Named turns come first, each shown by rows before and after it. Which turns, in which order, take the first row of each pair that follows to the second? Write the first one first, as in the answered first pair.
turn z165:
[-12   0  -3 -40  40 -57   5 -10 -40 -34  22 -55 -10] -> [  6  28   7  -9   5 -74  43 -16 -27 -58   3   3 -12]
[ -6  -9  -6   5 -31  -6  31   5  15  32 -15   1  16] -> [  4 -22 -19 -20   0   6   6  -6  -5  34  12 -32  15]
[ 20 -19  -5 -14  30  -8   2  -2   3 -33  -1  11   0] -> [ -3 -10  13   4   5 -18  18  13  24 -21 -20  25   0]
[ -1   6  -8  10 -21 -33  29 -28 -16   2 -26  20   0] -> [-32 -14  -4  -4 -18 -28   7 -13  -7  31 -21 -22   6]
turn z814:
[ 51  34  11  -4  34  34  16   8   2 -63  13  36  -3] -> [ 48  26  -9 -15  29   0  29 -25 -31 -69   4  33   2]
[ -3 -12  15  28 -21  22   7 -41  16  50 -29  49  14] -> [-13  28  32  18   4  27  -5  53  61  -5  -7  23  -9]
[-10   7  -7 -26  18 -15  -8  20   1 -17  15 -26  -7] -> [ -1 -14 -17 -17   6 -20  -5 -29 -27  14   3 -15   3]
[ 10  -5   6  -7  -3  20 -19   2   1 -26  -9 -30   0] -> [ 10  -9   2  -8  -4   4 -10 -11 -14 -30 -14 -30   2]
turn z785:
[ 26  18 -17   9 -14 -24  36 -29 -14 -29  -5  48   0] -> [-23   6   9  22 -41 -24  38  -9  20  19 -32  31   9]
[ 14  19  -9  -3  -7 -16  12  -1   8 -37 -12  31   3] -> [-31   0   4   4 -24 -14   8   9  26  12 -29  10   6]
[  3  24   8  -3   4  21   2  18  22 -35  18 -20  15] -> [-20  13  15  -4  -2  27  -5  19  28 -13  12 -35  19]
turn z182:
[ 33   0  -8  15   0   4   6 -39 -22 -11  10  36   5] -> [ 17  14 -11  12  -6 -32  22 -27 -24 -30   0  27   6]
[ 24  22  17  20   9   8  21  30  27 -28   5  48  -8] -> [ 45   8   4  17  31  26   3   6   7 -25  23  44 -11]
[-29  -2   9  10  -4  -4  15  -3  -7  21  -1  -4  12] -> [-19  -5   7  14   3   8   5 -12 -12  26   2  -1  11]
[  7  -5  -5  17 -18 -44  20   0 -30 -32 -22  -5  11] -> [  4  -4  20  47 -33  -7  18  13   3  -4 -27  20  13]
Then:
Each pair is 2 to 3 turns apart.
[ 37 -14  -7 -10  23  45   2 -43   4   6  11   9  11] -> [ 13  27  15   3   4  20  26  23  51 -30  -5  13   2] : z165, z814
[ 33 -29 -20  24 -10  48   9 -77 -31  38 -14  25  26] -> [ 49  33   9  34   2  63  16  21  32 -41   6  52   2] : z785, z814
[-10 -14  21  19 -18  32   6   1  25  39  -8  12  12] -> [ 37  -8   2  17  -2  29   3 -24  -6   3  15  32  10] : z165, z165
[ -6   5 -12   1   3 -11   3 -10  -4 -18  27 -42  21] -> [-15  -1   7  14  -9  14  -2   1  20  14  19 -40  23] : z785, z182, z785
[-14  18   3   4 -18  35  19  -2  41  14 -17  32  -7] -> [ 23   6 -25 -19  18  44  -7 -27   5  -5  20  19  -9] : z165, z165
[ 16  12  -8   6  13  32  -7 -10 -17  -1   8  14   3] -> [-6 25  8 13  2 22  0 24  9 -6 -5 10  2] : z814, z785
[ -1 -13 -11  -4  11 -18   4 -19 -18  -6  -2 -31  12] -> [-19  -6  14  22 -11  -2  12   8  24  13 -19 -13   8] : z182, z814, z814
[-29  -3  53  23 -13  23   0  32  28  58  12  -1   2] -> [  1   9  52  37 -29  27  17  17  25  36  10  44   4] : z165, z165, z785
[ -5 -10   6   7 -13  -1  12  -2   5  21   1   9   5] -> [-10   3   2  -2  -5 -21  19  15   2  -1   5  -3   2] : z814, z814
[  9  -1  13  26  -6   5 -16   7  -1  22  -5  26   4] -> [ 18   4  -2  18   4 -22  -6  -7 -23  -3  -4  27   4] : z165, z182, z165
[  7  24  18  17  11 -28   7  38  44 -35   4  28 -10] -> [  8 -28   4  29  -9 -18  13 -45   7  38 -19  40  10] : z814, z814, z785
[-41   9  -8  -6 -13 -46  17  14  -6  -1 -14 -25   9] -> [-17   3  17  15 -12  33 -16  35  35  28   1  -6   5] : z814, z182, z814
[-31   4  -1 -46  18 -18   1  29  10 -42  10 -67 -25] -> [  3   3  39  15 -18  71  -7  26  56   9   0  12 -22] : z165, z785, z182
[-39   7  14   0 -21  -9 -11  -1   5  24 -21 -15  10] -> [ -8  14 -11 -17   3 -34  -9 -25 -32 -19  -5 -15   5] : z182, z165, z182
[ 33   9 -10 -36  34  -8  -2 -23 -37 -20  12   5  19] -> [-41  14  17 -23  -2 -37  23  13   0  14 -30 -16  22] : z182, z785
[ -8  19  17  26 -27  -1  28  13  15   7 -13  33  -7] -> [ 23  20  -4  -8  26  17 -10  24  -3 -33  31   0 -17] : z182, z814, z182
[-15  10  36   9  -5  12  11  28  27   6  10  25   0] -> [  8  15   2 -17  19 -24  14   1 -15 -39  18  17   1] : z165, z814, z165
[-20  -9  15  29 -35  30   8 -34  26  61 -19  19  14] -> [ 56  11 -16  -5  20  33  -9 -48 -13 -25  36  33   1] : z165, z785
[ 19  10  -2  19 -15 -23   8 -13  -8 -19   2  26   0] -> [-21 -20   2   0  -4  -5 -22  -6  -7  23   9 -25   6] : z785, z165
[-45  -5 -19 -21   2 -22   3 -33 -17  24  15 -40  19] -> [-35   3 -12   0 -23 -34  33 -43 -11  24  -5  -2  17] : z165, z165, z785
[ -2  39  38 -12 -40 -28  36  -9   6 -19 -29  57 -12] -> [ 41  -7  15 -48  22  35 -32 -45 -30   4  32  16  -9] : z165, z182, z165
[-42 -13   1 -10   0  -3 -18 -10 -15  46  -3 -57   0] -> [ 13  40   5  24 -25 -33  38  -9 -10 -32 -16  31 -10] : z785, z165
[  7  17   6   3  -1 -25  49  43  12 -60   4   8  10] -> [-39 -48  -3 -11  -7 -21  28  -8 -18  31 -10 -45  33] : z814, z785, z165
[ 17  28  -6   4  -1 -30  17  -1  -7 -47   6  26  -2] -> [ 15  29  -1  16 -13 -27  23  -2  -1 -33  -6  37  -1] : z182, z814
[ 29  42  -7  17  21  10  36   0  35 -28  12  44  -6] -> [ -9 -14 -13 -16  50  37 -10 -14  20  35  28 -34   1] : z785, z165
[ 22 -25 -11  -9  13  39 -56  10   9  17  22   3  18] -> [ 13  -9 -34  -8  -9 -50   0 -29 -31 -13 -10  24  28] : z182, z785, z814
[-37 -38  14  -3   3  20 -31   3  14  13  -6 -39  25] -> [  4  -5 -12 -17  11 -32  -4  -5 -15 -70   0 -14  21] : z165, z814, z182
[ 28   6   4  23 -18   2  22 -38  -9   2 -10  54   4] -> [-43  19  18  -4  -4 -20  11  46  31  -7 -10 -18  -5] : z814, z814, z165
[-16  -5   8  -7  12 -10   4  33   9 -23 -13 -43  -7] -> [ -6  -1  21   7   1   9   7  42  28 -20 -12 -21  -6] : z785, z785, z182
